In the data rows, 128 means zero.
Some points:
[114 142 140 133 133 181 123 121  68 131 182 119 158 134  45 134 219 239
 167 155 132 147  77 120 191 121 144 170  83 117 193 125 124 185 165 140
 153  77 158  83  95 183 183 148 164 119 134  97]
[139 134  86  69 119 109 199 126 114 120 208 165 149 182 137  92 144  98
 103  97 120 171  91  78 110 143  98  92 106 120 111 175  37  94 181 144
 181  99 136 103 152  80  94 111 105 142  85 204]
[ 91  53 133 148 141  28 160 182  98 213 179 136  83  81 116 152 160  60
 132 115 111 137 167  38 147 116 206  93 147 104 147 123 165  54  29 130
 149 111 102 113 142 138 173 111 134 134  85 137]
[174 164 101  88 100 126 119 116 160 105 164 138  84 121  81  94 131 145
  30 126 116 173 186 205 201  71 202 209 123 139 141 137 122 191 152 115
 138 111 106 220 124 117  61 175 169 114 140 124]
[ 81 130 147 136 105 153  99  87 103 136 196 186 150 125 156 135 127  61
 117 172 156  62 107 153 110 144 160  92 142 208 128  37 172 167  76  85
 140 121 201 197 136 132 131 156  73 145 162 126]
[109  54 128  69 154  88 142 135 131 129  47 163 138 119 114  65 136 168
 135 170 135 123 164 124 127  82  61 101 153  68 107 148  68 192  79 165
 129 160 217 145 107  92 145 132 148 137 134  59]
[182 110 135 169 137 113 204 149 149 174 161 153 106 119 135 161 116 177
 120  92 107 166 154 110 153 186 125 160 191 161  80 167 101 157 170 123
 120 128 207 112 103 180 128 201 170 120 136 150]
[191 145 150 175  63 176 135 113  51 133 110  94 150  97  68 181 126  78
  86 171 145 108 151 138  84 197 114 158 136 108 123 153  33 143 133 124
 129 173  99 199 171 149 171 180 141 106 151 145]
[141 116 166 154  78  59  87 159 112  79 119 135 179 131  68 133 122 150
 154 138  81 101 139 163 149 162 136 116  97  65 126  93 121  67 149 126
  72 129 197 121 111 127   0 131 148 104 124 120]
[ 72 131  83 117 115 142 211 180 130 120 138 157 134 148 141 134  82  80
  88 109 101  64  38 175 147 169  84 187 132 159  85 136 200  64 112 152
 197 133 109 108  98 107 121  36 170  49 192  83]
[128  50 122 102 225  97 149  71 179  85 158 125 163 115 104 173  68  82
 136 117 101 150  83 209 112 122 106 148 114 121 105 110 122  71 207 156
  72 164 118 106  87 158 229 156 109  94 223 120]
[129 173 195 127 166 149  87 141  89 197 166  96 159 241 105  89  49 142
 104 151 140 187 130  63 117 104 107 162 121 109 156  91 116 131 137 146
 142 136 180  72 184 184 133 109 180 208 156  65]
[145  85  60 108 113 176  95 157  52 167  93 109 142 139 189 107 190 155
  90 137  41 169 135 132 134 148  99 201 177 155 135 125 158 125 174  48
  34  74 149 154 141 100 192  64 131 196 131 218]
[125 100 156 146  94 157 140 104 155  58 173  68  56 105 165 124  84  81
 108 151 115 119 142  67 192 129  75 109 101  92 158 240 210 152 126 195
  79 166 172  69  93  58 114  80 126  72 188 145]
[135 124  97  87 109  97  89 102 250 107  92 106 161 130  88 227 142  69
 122 120 112 115 128 108 132 116  67 149  90 130 140 212 159 118 143 210
 162 116 154 101 102 114 113  97 151 181 130  41]
[119 133  52 107 163 133  56  99 105 202 132 112 137 157 112 113  69 198
 151 180 130 131 149 158 134 158 132  63 113 137 132 131 223 115  75 100
 205 228 100 130 120 130 163 116 117 119  59 147]
[113 171 140 161 193 205 117 126 127 143 161 169 116 111 221 117 149 114
 155  50 146  99 177 176  91  95 127  77  73  43 118 125 128 101 117  73
 142 142 120 202 111 203 116  62 184 152 113 121]
[ 83  88  80 144  83 194  82 127 215 200  44 146 168 120 152 101  99  58
 204 145 193 133 119 130 154 125 150 113 157  92 144 124  58 133 130 156
 119 112 174 112  85 100 127  85 155 133 140 149]
[183 125  52 207 113 130 234  56 147 100 129  87  76 153  97 160  67 168
 154 150  92 101 117 166 125 117 133 117 125  99 160 142 122  99  58 109
  83  24 121 119 177 151 163 125 115 254  84 203]
[ 95 172 158 104 135 172 130  98 202  89 106 104 172 109 151 107 175 178
  80 107 158 124 130 107  75 110 182  68 136 132 103  91 159  97  54  97
 121 188 143 115 143 185 101 116 190 122 158 218]
[149 150 140 113 147 121 144 129 135 125  92  82  76 200  87 124 148 120
 150 148  28  63  86 143 216 130 144  51 152 123 102 114  90 133 164 179
 173 115 139 171 134 117 116  97 106 103 208 119]
[131 166  92 118 151 109 167 146 134  66 142 143 170 161  89 121 102  14
 211 140 105 103  70  63 105  20 102 162 179 101  62 115 196  84 191 116
 120 137  68 108  48 108  58 172 133  66 153 121]
[176  74 144  88  35 133  39 119 102  92 170  62  88 131 111  90  93 185
 162  84 150 153  74  83  93  81 130 122 102 133  99 132 113 175 158  71
 175  70 114 147 155 167 170 101 139 125 155  70]
[222 159 142 194 100 113 117  75  84 122  78 129  68 120 165 115 113 132
  79 104 108 123  82 100 153 103  96 122 170 176 184  80  89 101 151 120
  93  96 159 119 129  83 188 127 197 140  11 148]
[132  94 166 121  89  86 155 157 113  75  74 121 186 111 100 121 116  98
 170 109  89 135 206 138 100 128 118 124 111 140 204 132 103 198 113 136
 166 165  94  85  25 164 134  88 148 181 153 138]
[114  92 159 132  83 171 143  98 107 119  96 190 123 153 149 100 112 163
 115 138 128 193 143 100 163 156 105  83 118 178 122 177 176 115 190 114
 181  39  38 144 176 155  98 212 151 136 158 122]
[ 98 176 157 135 184 127 115 124 125 117 157 123 139 116  28  99 114 154
 103  48 191 195 106 165 162 133 101 158 127 143 130 179 122 122  82  20
 130  90 145 123 144  71 122 124 145 166 112 143]
[ 67 177 141 113 108 109 112 181 139 151 130 166 101  58 121  89 138 173
 100 143 166  53 130 100  91  85 147 127 165 148 193 207 138  75 140 144
  76 132 114 149 130 196 170 181  59 137  84  81]
[175 155 148 162  68 177 132 155  80 129  74 175  73 131  87 134 140 165
  69 171 148 166 126 118  73 131 171 142  55 172  90 111 123 100 178 147
 154 132 170  98 110  64 129 143 120 139 170 121]
[137 115 184 111 136  74 168 103 105 223 119 109 113  47 117 135 106 142
 153 156 144 148 121 154 109 109 112 111 138 172 109  61 158 154 110 151
  78 156  81 182 161 181  44  47 140  86  66 124]
[173 115 139 121 166  23 147  55  94 139 126  77 144 112 188 108 255 136
 143 137 206 130 123 117 104 173 176 165 156  80 161 152 189 139 194 106
 159 129 114 142 165 111 119 151  57  92  94  52]
[137 193 196  64 105 137 128 128 196 129 132 228 134 125 142 116 141 148
 158 126 121  62 204 121 112 144 177 160 110  92 103  52 141 174 105 109
  98 143  60  55 213  97 186 105 139  77  86 120]
[ 67 192 101  93 189 108 102 113  93 171  93 117 151  58 201 187  87  88
  98 118  46 104 100  80  81 148 195 136  80 132 154 178 114 189 127  95
  98 131 132 117 150 115  89 167  86 113  83 128]
[ 47  84 105  81 143 225 174 151 124 121 116  38 132 187 110 142 140 121
 129  91 138 109 199 170  73 142 187  71 165 153 100 140 102 125 100 137
  85 171 117 139  97  92 101 187  89 121  14  80]
[140 133  63 157  97  84 105 202 127  62 115 119 152 135 135 162 139 109
 177 110 173 116 105 254 149 114 104  94 140 126 143 190 107 162 172 177
  85 192 114  47 181  86 128 158 183 138 197 128]
[169 127 137 156 171 130  73 140 141 193 158 163 157 118 158  90 168 127
  53  66 150 135  91 120 136 185 107  74  74 126 135  82  94 136  89 145
  87 123  41 133  95 134 107 191  15 121 155 114]
[164  72 145 130 179 147  78 154 129  48 114 136 120 164 219 204 120 171
 124 174 169 127 164 103 112 102  87 150 215 101 132 122 109 108  75 132
 153  62 106  97  78  64  66  63 118 101 170 156]
[ 77 104 175 163 157 128  74 167 157 102 104 109 101 140 159 120 187  81
 170 155 167  91 125 116 173 134 116 211  96 175  53  65 116 132  89 150
 154 162  94 165 186 173 144 159  39 129  72 220]
[ 71 212  75 191 147 106 163 148 170 122 144 133  83  90 181 135 118 164
 192 124 135 203 152 129 103 161 109 143 121 162 123  17 112 113  95 149
 161 156 131 188 132 124 177 127  49 124 125 136]
These points spread out most along one direction. Take the direction at right angles to it along which they spread out most. Go by this last direction. How far along it is each point below, from 0 to 99? 50 is the average, and the first point above lies past it. One standard deviation of the points above along it is 16.
[139 134  86  69 119 109 199 126 114 120 208 165 149 182 137  92 144  98
 103  97 120 171  91  78 110 143  98  92 106 120 111 175  37  94 181 144
 181  99 136 103 152  80  94 111 105 142  85 204] : 59
[222 159 142 194 100 113 117  75  84 122  78 129  68 120 165 115 113 132
  79 104 108 123  82 100 153 103  96 122 170 176 184  80  89 101 151 120
  93  96 159 119 129  83 188 127 197 140  11 148] : 78
[140 133  63 157  97  84 105 202 127  62 115 119 152 135 135 162 139 109
 177 110 173 116 105 254 149 114 104  94 140 126 143 190 107 162 172 177
  85 192 114  47 181  86 128 158 183 138 197 128] : 49
[125 100 156 146  94 157 140 104 155  58 173  68  56 105 165 124  84  81
 108 151 115 119 142  67 192 129  75 109 101  92 158 240 210 152 126 195
  79 166 172  69  93  58 114  80 126  72 188 145] : 44
[145  85  60 108 113 176  95 157  52 167  93 109 142 139 189 107 190 155
  90 137  41 169 135 132 134 148  99 201 177 155 135 125 158 125 174  48
  34  74 149 154 141 100 192  64 131 196 131 218] : 78
[149 150 140 113 147 121 144 129 135 125  92  82  76 200  87 124 148 120
 150 148  28  63  86 143 216 130 144  51 152 123 102 114  90 133 164 179
 173 115 139 171 134 117 116  97 106 103 208 119] : 50
[ 91  53 133 148 141  28 160 182  98 213 179 136  83  81 116 152 160  60
 132 115 111 137 167  38 147 116 206  93 147 104 147 123 165  54  29 130
 149 111 102 113 142 138 173 111 134 134  85 137] : 34
[135 124  97  87 109  97  89 102 250 107  92 106 161 130  88 227 142  69
 122 120 112 115 128 108 132 116  67 149  90 130 140 212 159 118 143 210
 162 116 154 101 102 114 113  97 151 181 130  41] : 43
[174 164 101  88 100 126 119 116 160 105 164 138  84 121  81  94 131 145
  30 126 116 173 186 205 201  71 202 209 123 139 141 137 122 191 152 115
 138 111 106 220 124 117  61 175 169 114 140 124] : 70
[ 47  84 105  81 143 225 174 151 124 121 116  38 132 187 110 142 140 121
 129  91 138 109 199 170  73 142 187  71 165 153 100 140 102 125 100 137
  85 171 117 139  97  92 101 187  89 121  14  80] : 33
